In the data rows, 128 means zero.
Some points, one per row:
[156  88 128 144 156 161 131 134 152 145 167 107]
[122 153 111 143  89  89 109 134 149 128 139 150]
[100 169 100 119 139 134 142 134 141 161 128  96]
[156 114  95 113 167 139 134 128  97 128 156 110]
[ 95 117 100  99 156 167  94 122 121 161 145 138]
[ 95 111 156 168 145 150 104  89 127 117  95 166]
[ 89 103 134 131 145 167 109 106  98  89 161 139]
[161 151 100 101 139 139 167 167 116 150  95 123]
[150 153 139 145 111 106  98 111 145 145 150 148]
[100  97 100 137 161 145 122  89 100 117 150 140]
[150 138 161 150 134 150 133 100 147 111 145 157]
[111  82  95 157 150 139 102  89 119 134 117 172]
[145 144 150 107 106 122 167 161 118 100 161 115]
[161 156 111 119 100 150 139 128 125 167 106  93]
[139 155  95 106  95  89 140 156 141 156 161  87]
[145 135 167 146 139  95 139 139 167 161 145 157]
[111 147 145 152 122  89 144 150 138 156 111 105]
[117 137 139 130  89 122 100 106 113 139 122 125]
[122 133 145 118 111 122 123 122 126 167 128 131]
Then 14 other points, each followed by its number:
[139 142  89 123  95 156 117 156 124 100 128 142] 0
[117 126 150 173 128 134 124 106 140 122 167 158] 1
[106 138 128  84  89 117 150 139  78 111 100 124] 2
[161  97 167 142 117 117 129 111 115 161 122 103] 3
[111 108 106 154 156 100 125  95 108 106 167 137] 4
[161 160 122 118 111 128 185 161 118  95 122  93] 5
[156 140 122 129 122 145 139 122  77  95  89 111] 6
[150 163 122  91  95 122 158 128 159 111 145 125] 7
[128 116  95 110 167 111 186 139 101 128  89  94] 8
[111 158 117 143  89  95 139 167 103 156  95 134] 9
[117 122 161 145 134 111 118 156 170 161 139  98] 10
[ 95 100 128 133 167 117 120 100 138  89 106 127] 11
[122  83  89 148 145 134 123 111  89 128 128 158] 12
[167 120 106  82  95 128 166 161 103 122 139 116] 13
Which of these numbered points is nearest to each point below, looking only along the 5 directions in which the first points spread most? Its number follows each.
[106 143 111 113 106 128 129 145 130 111 134 101] > 0
[100 116 139 126 106 106 118 111 125 150 156 130] > 4
[134  98 134 157 150 161 110  95 147 106 111 142] > 11
[167 173 156  94 122 139 143 161  94 145 134 147] > 5
[134 104 128 116 161 128 115 106 136  95 145 159] > 4
[134 118 145  91 145 167 171 167  98  89  89  91] > 6
[167 159 106 127 128 145 142 145 110 150  95 119] > 8
[128 159  89 104 100 134 131 145  89 122 100 116] > 2
